Here are some points:
[0.3 0.6 -0.7 -1.1 0.0 0.3 -2.6 1.6 -1.6 -0.4 -0.1 -1.4 0.0 0.1 -1.5
 -0.2 -0.5 0.6 -1.5 -1.6]
[1.5 0.4 -3.4 0.1 0.7 0.4 -1.9 2.6 0.7 -0.2 0.9 0.3 -1.2 0.1 1.0
 0.7 -1.1 -0.3 -0.9 -0.3]
[0.8 0.3 1.6 -2.4 -0.9 1.0 -2.3 -1.0 -1.9 0.1 -1.5 -1.4 0.0 0.2 -1.8
 -0.3 -0.9 -1.0 -1.3 -0.7]
[0.6 0.6 0.0 -0.3 0.2 1.3 0.6 -0.4 0.5 0.6 -0.4 0.5 -0.4 0.5 -0.4
 -0.3 0.7 -0.2 0.0 -0.4]
[-0.2 -0.1 0.4 0.2 0.2 -0.1 0.8 -0.5 0.0 0.0 0.0 0.0 0.5 -0.1 0.2
 0.1 0.1 0.2 0.4 0.6]
[-1.2 -1.3 -0.4 1.9 1.4 -2.1 3.1 -0.8 2.2 -0.8 1.1 2.1 -0.8 0.1 1.2
 -0.4 1.1 1.6 1.6 1.7]
[-0.6 0.8 -1.1 0.3 0.1 0.2 -0.7 1.0 -0.1 -0.2 0.9 -0.3 0.1 0.8 0.5
 0.7 -0.5 0.0 -0.8 -0.4]
[-0.6 -0.5 1.2 -0.8 -0.3 0.8 -0.5 -0.9 0.2 0.2 -1.4 0.1 0.1 0.1 -0.6
 -0.5 0.8 -0.2 -0.2 0.0]
[0.1 0.7 0.1 -0.8 -0.8 0.9 -2.1 0.6 -1.1 0.4 0.2 -1.4 1.0 -0.8 -1.5
 0.7 -0.4 -1.0 -1.0 -0.9]
[0.4 -0.4 -0.1 0.4 0.7 -0.1 1.2 0.4 0.9 -0.4 -0.9 0.9 -0.6 0.3 0.4
 -0.1 -0.2 -0.4 0.6 1.5]
[-0.1 -0.5 0.2 -0.4 -0.3 0.7 0.7 -1.3 -0.2 0.0 -0.3 0.1 0.7 0.2 -0.3
 -0.4 0.1 0.4 0.0 -0.4]
[-0.4 0.6 1.2 -1.1 -0.1 0.4 -1.1 -0.5 -1.3 0.5 0.2 -0.7 0.3 -0.1 -0.7
 0.1 0.4 -0.2 -0.7 0.0]
[1.0 -0.2 1.6 -2.2 -1.1 1.1 -2.8 -0.9 -1.1 0.6 -1.7 -0.9 0.0 -0.1 -1.8
 0.2 -0.1 -0.6 -1.3 -1.7]
[0.2 -0.4 -0.6 1.6 0.9 -1.1 2.6 0.2 2.3 -0.5 0.1 1.9 -0.5 0.0 1.3
 -0.5 1.1 0.3 1.5 1.6]
[-0.3 0.0 -1.8 2.8 0.9 -1.3 3.3 1.2 2.0 -0.4 1.4 2.0 -0.5 0.1 1.7
 1.3 0.2 0.4 1.2 0.9]
[2.6 -0.4 -0.5 -0.5 0.2 0.2 -1.0 1.1 0.1 -0.4 -1.1 0.4 -0.1 -0.4 0.0
 -2.8 -1.0 -0.6 0.2 0.1]
[-0.2 -0.5 0.3 -0.1 0.0 0.0 -0.3 -0.5 0.2 0.1 -0.3 0.2 -0.5 0.1 -0.2
 0.6 -0.3 -0.5 0.8 0.5]
[0.0 -0.5 1.8 -0.5 0.0 -0.3 0.0 -1.0 0.0 0.2 -1.1 0.1 -0.7 -0.3 0.1
 -0.5 0.6 -0.2 -0.2 0.6]
[-0.8 0.8 0.3 0.7 -1.2 0.1 -0.5 -0.6 -0.2 0.6 0.6 -0.3 0.5 0.3 -0.5
 1.0 -0.2 -0.1 -0.1 -0.6]
[0.5 0.0 -1.1 0.6 -0.1 0.3 -0.7 1.4 -0.2 -0.2 1.0 -0.1 0.5 -0.3 0.7
 0.3 -0.7 0.3 -0.6 0.0]
[1.2 -0.4 -1.1 -0.1 1.2 0.1 0.2 0.7 0.4 -0.2 0.0 0.8 -0.8 -0.1 0.5
 -0.9 -0.2 0.6 0.3 1.0]
[1.1 -1.2 1.1 0.3 1.0 -0.5 1.6 -0.1 1.4 -0.6 -1.1 1.2 -0.4 0.0 0.6
 -1.0 -0.1 0.1 1.4 1.2]
[-0.6 0.3 -0.9 1.1 0.1 -0.5 0.8 0.1 0.6 -0.4 0.8 0.5 -0.4 0.3 0.3
 1.0 -0.1 -0.1 0.9 0.0]
[-0.5 0.5 0.3 -0.9 -0.6 0.5 -1.3 0.2 -1.0 0.1 -0.1 -0.9 0.8 0.0 -0.7
 0.5 0.1 -0.1 -0.3 -0.9]
[-1.1 -1.0 -0.4 1.6 1.3 -1.0 3.2 -0.4 1.6 -0.3 0.6 1.7 -0.3 0.3 1.3
 0.7 1.0 0.6 1.5 2.2]
[-0.9 1.1 -0.7 0.0 -1.0 0.5 -1.8 0.4 -1.2 0.3 1.0 -0.9 0.4 0.1 -1.4
 1.5 -0.4 -0.4 -0.9 -1.8]
[-1.3 1.2 -0.6 -0.1 -1.7 0.6 -2.9 1.2 -1.7 0.7 1.3 -1.5 0.8 0.2 -1.7
 2.7 0.0 -0.8 -0.7 -2.0]
[0.1 0.1 -0.8 -1.0 -0.7 0.8 -1.7 0.4 -1.4 0.4 0.7 -1.2 0.1 0.1 -0.8
 0.9 -0.5 -0.4 -1.2 -1.7]
[3.4 -2.0 0.2 -0.2 2.5 0.2 1.5 0.0 1.2 0.4 -2.3 2.0 -1.2 -0.5 1.7
 -3.7 0.3 -0.4 1.3 2.2]
[1.1 -1.3 2.4 -0.6 0.9 -0.2 2.3 -0.9 0.4 -0.3 -1.7 0.0 0.0 -0.7 1.6
 -3.5 0.6 1.5 1.1 2.9]
[0.1 0.7 -2.9 1.6 -1.1 -0.2 -1.8 1.6 0.1 0.5 2.0 0.1 -0.8 0.6 -0.4
 1.6 -1.5 -0.6 -0.6 -2.1]
[0.2 0.1 -0.5 -1.3 -0.3 0.5 -1.2 0.8 -0.6 0.8 -0.6 -0.9 0.1 0.0 -0.4
 -0.7 -0.5 -0.7 -1.0 -1.1]
[0.9 -0.8 0.9 -1.0 0.2 0.6 -1.1 -0.4 -0.7 0.5 -0.7 -0.6 -0.4 0.0 -0.3
 -1.6 -0.3 -0.3 -0.2 0.0]
[-1.8 0.0 -1.9 3.0 0.6 -2.0 3.1 -0.6 1.9 -0.7 1.9 1.3 0.3 -0.1 -0.1
 2.4 0.4 -0.1 1.6 0.9]
[-0.5 1.1 0.1 -0.1 -1.2 0.4 -2.2 -0.2 -0.6 0.2 0.6 -1.1 0.6 -0.1 -1.2
 1.2 0.0 -0.9 -0.6 -1.8]
Here are 16 more points, each followed by its number:
[-1.0 0.7 0.5 2.1 -1.4 -1.0 0.5 -0.8 -1.0 -0.7 1.8 -0.8 0.8 -0.4 0.4
 0.6 -0.3 -0.2 -0.1 0.9] 0
[1.1 -0.3 -0.3 0.2 1.0 -0.1 0.4 0.5 0.5 0.8 -0.9 0.8 -0.5 0.0 0.9
 -0.7 -0.2 -0.2 0.1 0.3] 1
[0.7 0.8 0.6 -2.1 -0.3 0.3 -0.5 -1.1 -1.1 -0.3 -1.8 -1.5 -0.2 0.1 0.9
 -2.2 0.1 1.1 -0.4 -0.4] 2
[0.7 1.1 -1.8 -0.4 0.0 0.2 -2.1 2.2 -0.6 -0.6 1.1 -0.6 -0.3 0.2 -0.4
 0.9 -0.8 -0.2 -1.2 -1.4] 3
[-1.1 0.6 0.5 0.7 -0.1 0.3 1.1 -0.6 0.0 0.8 0.7 0.1 -0.2 -0.6 0.0
 1.2 0.3 0.3 0.4 -0.6] 4
[0.0 0.3 0.1 0.5 0.3 0.2 0.4 0.4 0.6 0.1 -0.3 0.8 -0.1 0.1 -0.2
 0.3 -0.3 0.0 0.0 1.1] 5
[-2.0 0.7 1.6 -1.6 -1.7 0.4 -1.9 -1.7 -2.0 0.3 0.7 -2.2 1.3 0.2 -1.4
 1.5 0.5 -0.1 -0.4 -1.8] 6
[2.4 -1.8 0.2 -1.7 2.2 1.0 1.4 0.4 1.8 -1.3 -2.9 0.6 -0.6 -0.5 2.3
 -3.5 0.5 0.9 1.7 2.9] 7
[-0.1 -0.5 2.0 -1.5 -0.9 1.2 -1.0 -1.4 -1.0 1.0 -1.3 -0.9 0.2 0.2 -1.2
 -0.7 0.0 -0.7 -0.2 -1.0] 8
[1.2 0.3 0.2 -0.5 -0.5 1.1 -1.8 0.7 -1.2 0.5 -0.3 -0.9 0.1 -0.3 -0.4
 -0.4 -1.1 -0.7 -1.2 -1.0] 9
[-1.6 0.9 0.6 -0.3 -0.8 0.3 -0.7 -0.1 -0.9 0.5 0.4 -1.2 0.4 -0.1 -1.0
 0.3 -0.1 -0.7 -0.6 -1.4] 10
[-0.8 -0.5 0.2 0.7 0.4 -1.3 1.2 -0.5 1.3 -0.7 0.4 0.7 -0.9 0.3 0.6
 1.0 -0.1 0.2 0.7 0.7] 11
[-1.6 -0.1 1.8 -0.7 -0.5 -0.5 0.8 -1.9 0.0 0.7 0.0 -0.1 0.3 -0.3 0.0
 0.8 0.5 0.1 0.2 0.3] 12
[-0.4 0.5 1.9 -2.2 -1.0 1.4 -2.8 -1.4 -1.6 1.1 -1.2 -1.7 0.7 -0.4 -2.4
 0.6 -0.3 -1.4 -1.1 -2.0] 13
[0.1 -1.3 0.6 -0.7 1.0 0.0 1.0 -0.6 0.4 -0.3 -1.3 0.2 -0.1 0.1 0.9
 -1.5 0.5 0.3 0.2 1.1] 14
[0.8 0.2 -2.2 2.1 1.1 -1.2 1.3 1.5 2.0 -0.2 1.0 2.0 -0.9 -0.3 1.3
 0.2 0.0 0.3 0.8 0.5] 15
Which three of these numbered points are nearest to each point below by angle, seen from the average point of the first points? Their numbers follow each, nearest first.
[0.8 0.8 -1.3 0.4 -0.1 0.3 -1.6 1.8 -0.4 -0.4 1.6 -0.3 0.5 0.2 -0.1
 0.5 -0.7 0.3 -1.0 -1.1] > 3 9 10
[0.6 0.2 1.4 -1.1 -1.0 1.3 -0.5 -0.8 -0.6 0.7 -1.2 -0.4 0.5 -0.2 -0.7
 -0.9 0.3 -0.8 -0.8 0.4] > 8 13 2
[-2.2 0.6 0.6 1.8 -1.4 -1.3 0.5 -0.5 -1.2 -0.7 1.5 0.0 1.3 -0.7 -1.1
 0.3 0.3 0.4 0.3 0.1] > 0 4 10
[0.2 0.0 -2.1 1.3 0.9 -0.7 0.6 1.4 0.8 -0.6 1.1 0.8 -0.5 0.0 1.1
 0.3 -0.7 0.6 0.4 0.7] > 15 11 5
[1.1 -0.2 0.1 -0.2 0.6 0.2 0.5 -0.1 0.7 0.0 -1.1 0.5 -0.2 0.1 0.6
 -1.3 -0.1 0.0 0.8 0.7] > 7 14 1
[0.0 1.3 -2.5 1.2 0.0 -0.1 -1.5 1.6 0.4 0.2 1.2 0.5 -0.1 0.3 -0.7
 2.4 -1.3 -0.7 -0.2 -1.6] > 3 15 10
[-1.5 0.7 1.2 -1.5 -1.1 1.0 -1.4 -1.6 -2.5 0.4 0.4 -2.2 0.8 0.1 -1.7
 1.4 0.1 0.0 -1.0 -2.0] > 6 10 13
[0.0 0.8 -1.4 0.3 -0.6 0.1 -1.4 0.8 0.2 -0.3 1.6 -0.7 -0.1 0.3 -0.5
 1.8 -0.3 -0.1 -0.8 -1.4] > 3 10 6
[-0.3 0.2 1.4 -1.5 -2.0 1.3 -2.5 -1.4 -1.7 0.5 -0.8 -1.7 0.7 -0.1 -1.9
 0.7 -0.7 -1.2 -1.3 -1.3] > 13 6 8
[1.2 -0.6 0.3 -0.1 0.3 0.2 0.0 0.3 0.2 0.0 -1.0 0.2 0.2 -0.6 0.3
 -1.4 -0.1 -0.2 0.2 0.9] > 7 14 1
[1.4 -1.5 -0.2 -0.6 1.0 0.2 0.6 0.2 0.4 -0.4 -1.0 0.6 -1.1 -0.1 1.4
 -2.2 0.2 0.6 -0.1 1.8] > 7 14 1
[-0.6 -0.1 0.1 1.2 -0.2 -1.0 1.6 -1.5 1.5 -0.2 -0.1 0.9 0.2 0.2 0.1
 1.4 0.7 0.2 1.1 0.8] > 11 4 12
[-0.4 0.5 0.3 -0.9 -0.8 1.0 -1.6 0.0 -0.6 0.8 -0.2 -1.0 0.0 -0.1 -0.7
 0.6 0.3 -0.4 -0.7 -1.2] > 13 6 10
[-2.6 0.6 1.7 -1.2 -1.3 1.2 -1.2 -1.2 -1.6 -0.6 0.7 -2.7 1.3 0.3 -1.1
 1.3 0.8 0.5 -1.1 -1.5] > 6 10 13
[-0.2 -0.5 1.2 1.3 0.9 -0.9 2.2 -1.2 0.8 0.5 0.0 1.0 0.2 0.2 0.5
 0.2 1.5 0.9 0.8 1.5] > 11 14 5
[-0.1 -0.3 -2.5 3.0 1.2 -1.9 2.8 1.0 2.6 0.1 1.5 2.3 -0.7 -0.3 1.0
 0.8 0.6 0.4 1.8 1.2] > 15 11 5
[-0.5 1.0 1.0 -1.8 -1.6 1.5 -2.3 -0.9 -1.8 0.8 0.0 -1.3 0.4 0.5 -1.9
 1.6 -0.8 -1.4 -1.3 -2.5] > 13 6 10
[1.3 -1.0 -0.9 0.0 1.7 0.3 0.8 0.9 0.0 -1.0 0.2 0.9 -0.3 0.5 1.1
 -1.9 0.3 0.7 0.0 1.2] > 7 14 1
[1.7 -0.4 0.2 -1.4 0.1 1.2 -2.1 0.6 -0.8 0.4 -1.3 -0.5 -0.2 -0.3 -0.7
 -0.9 -0.4 -0.7 -1.0 -0.2] > 9 13 8
[-2.2 1.1 -1.1 1.6 -0.7 -0.6 1.5 -1.4 0.3 -0.2 2.4 0.2 0.4 -0.2 -0.3
 2.7 0.5 0.1 0.8 -0.9] > 4 0 11
[-0.1 0.5 -3.1 4.0 2.6 -1.8 4.0 2.2 3.7 -1.8 2.3 3.1 -1.8 1.1 3.6
 -0.1 1.3 2.2 1.4 2.7] > 15 11 5
[0.6 -0.8 1.2 -0.8 0.0 0.6 0.1 -0.3 -0.2 0.9 -0.8 -0.3 -0.2 0.4 -0.4
 -0.7 0.8 0.1 0.4 -0.3] > 8 2 14
